[[-10 -10  35 -49  22  -7  12   1]
 [ 45 -25  19  23 -15  14  54  47]
 [  2 -23  23  -3  17  23 -25 -10]]
=>
[[-10  35  22  12]
 [ 45  19 -15  54]
 [  2  23  17 -25]]

[[-17  -4  -9  -5 -56   2 -44   2  22  16]
 [-15  -3 -15  -6  19   1  12 -19  -8 -28]
 [-23 -19 -23 -21 -39  -2 -46  -6 -19   0]
 [-10 -23 -11 -33 -25  -8 -47 -20  12 -12]
 [-10 -35  -4 -49 -14 -17  -5 -16   0 -11]
 [-15 -33  -3 -41   2 -23  42 -12 -35 -19]
 [  3  -8   0  -8 -27 -11 -41 -14  18  -7]
 [ -2 -11  13 -15 -35 -22  38  -2  15   5]
 [ -1  24   7  33 -23  -7  38   2  19   4]]
=>
[[-17  -9 -56 -44  22]
 [-15 -15  19  12  -8]
 [-23 -23 -39 -46 -19]
 [-10 -11 -25 -47  12]
 [-10  -4 -14  -5   0]
 [-15  -3   2  42 -35]
 [  3   0 -27 -41  18]
 [ -2  13 -35  38  15]
 [ -1   7 -23  38  19]]

[[ -1   4   5  -3]
 [ -3 -11  -1   4]
 [-12   8  40 -19]
 [-15 -34  11  14]
 [-15   4  51 -19]
 [ -3 -11  -1   7]]
=>
[[ -1   5]
 [ -3  -1]
 [-12  40]
 [-15  11]
 [-15  51]
 [ -3  -1]]

[[  6 -25 -50   0  23 -41   1   8 -19  -9  29]
 [ -2  18  12   1  -9   3  -1  -8   8   6  -8]
 [  8  -4   2  -5   3  -1   0   4  -3  -7  -9]]
=>
[[  6 -50  23   1 -19  29]
 [ -2  12  -9  -1   8  -8]
 [  8   2   3   0  -3  -9]]

[[ 14  14   3  -6  14  -6  -9 -46]
 [ 11  -5   1  -6  -5  -9   8  26]
 [ -2  21 -13  11  21   2  18  28]
 [  0  -6  -9  -7  -6  23  20  18]
 [-11  20  -1  -4  20  12   0  -6]
 [  0   5  -8  -3   5  -3 -11 -30]
 [  1  -9  34  15  -9  16  29   6]
 [  1  -2 -13 -10  -2 -27 -41 -21]
 [ 16 -12   5  19 -12  -4   7 -20]
 [ -1   5 -21 -11   5 -10 -32  -3]
 [ -3 -13   2   6 -13   2  16  16]
 [  6  -5  -9  -1  -5  -1 -13  45]]
=>
[[ 14   3  14  -9]
 [ 11   1  -5   8]
 [ -2 -13  21  18]
 [  0  -9  -6  20]
 [-11  -1  20   0]
 [  0  -8   5 -11]
 [  1  34  -9  29]
 [  1 -13  -2 -41]
 [ 16   5 -12   7]
 [ -1 -21   5 -32]
 [ -3   2 -13  16]
 [  6  -9  -5 -13]]

[[ 32 -20 -31  13 -16  -6   2  31  31  17  -8  -6   9]
 [-26  37  -2  31  39   7 -55 -28 -25 -12  10  28  37]]
=>
[[ 32 -31 -16   2  31  -8   9]
 [-26  -2  39 -55 -25  10  37]]
---
[[ 26  28  42  -8   9  24   3 -17  15  27 -28]
 [ 40  29   2   8  17  10  -6 -47  34  53   8]
 [ 33 -24   8  18  11  29 -61 -27  -8  23   9]]
=>
[[ 33 -24   8  18  11  29 -61 -27  -8  23   9]
 [ 26  28  42  -8   9  24   3 -17  15  27 -28]
 [ 40  29   2   8  17  10  -6 -47  34  53   8]]

[[  3  32 -33  27 -25  25 -15 -52  13]
 [ -3  19 -11  10  -5   2   1 -27   0]
 [ -8 -24 -18   0 -38  47 -52  12  25]]
=>
[[ -8 -24 -18   0 -38  47 -52  12  25]
 [ -3  19 -11  10  -5   2   1 -27   0]
 [  3  32 -33  27 -25  25 -15 -52  13]]

[[  6   1 -14  20]
 [ 18 -11  -5  -7]
 [ 28  -4  20 -11]
 [ 20 -18  11 -15]
 [  2 -13  -6  -2]
 [-14  19 -15  -7]
 [  8   6  -6  18]
 [ -9  -1  10 -13]
 [ -9 -12   0  -2]
 [ -4  25  15 -31]
 [-19 -22  26  57]
 [-17 -16   4  -6]]
=>
[[-19 -22  26  57]
 [ 20 -18  11 -15]
 [-17 -16   4  -6]
 [  2 -13  -6  -2]
 [ -9 -12   0  -2]
 [ 18 -11  -5  -7]
 [ 28  -4  20 -11]
 [ -9  -1  10 -13]
 [  6   1 -14  20]
 [  8   6  -6  18]
 [-14  19 -15  -7]
 [ -4  25  15 -31]]

[[  0   5   0   9   0  20 -19  24  24  -4]
 [  0  16  25   2  25  47  -1  25  24  13]
 [  0  -1  -1  11   0  10  -6   0   0  -4]]
=>
[[  0  -1  -1  11   0  10  -6   0   0  -4]
 [  0   5   0   9   0  20 -19  24  24  -4]
 [  0  16  25   2  25  47  -1  25  24  13]]

[[ 28  12 -21  48 -13]
 [-20  -4  30 -44  22]
 [ 13  53   4  41  -9]
 [-20  -3  29 -44  20]]
=>
[[-20  -4  30 -44  22]
 [-20  -3  29 -44  20]
 [ 28  12 -21  48 -13]
 [ 13  53   4  41  -9]]

[[-20 -11  41 -46 -22 -32  14  17   9   9 -24  27  10]
 [-14  11   7  18  14 -56  32 -44  18   6   5  17  35]
 [-24 -21  21   3  21 -52   1 -32  31  18  42  19  21]
 [-20   1  -5  52  20 -13  39 -28 -10   6 -28   1   6]
 [-12  23   5  -8 -14  37  31  -6 -11  39  -5  18 -24]]
=>
[[-24 -21  21   3  21 -52   1 -32  31  18  42  19  21]
 [-20 -11  41 -46 -22 -32  14  17   9   9 -24  27  10]
 [-20   1  -5  52  20 -13  39 -28 -10   6 -28   1   6]
 [-14  11   7  18  14 -56  32 -44  18   6   5  17  35]
 [-12  23   5  -8 -14  37  31  -6 -11  39  -5  18 -24]]

[[  0   9]
 [ 18  -3]
 [ 41   8]
 [-12   5]
 [-13  21]
 [-55   0]
 [ 11   6]
 [ 18   1]
 [ 17  -5]]
=>
[[ 17  -5]
 [ 18  -3]
 [-55   0]
 [ 18   1]
 [-12   5]
 [ 11   6]
 [ 41   8]
 [  0   9]
 [-13  21]]
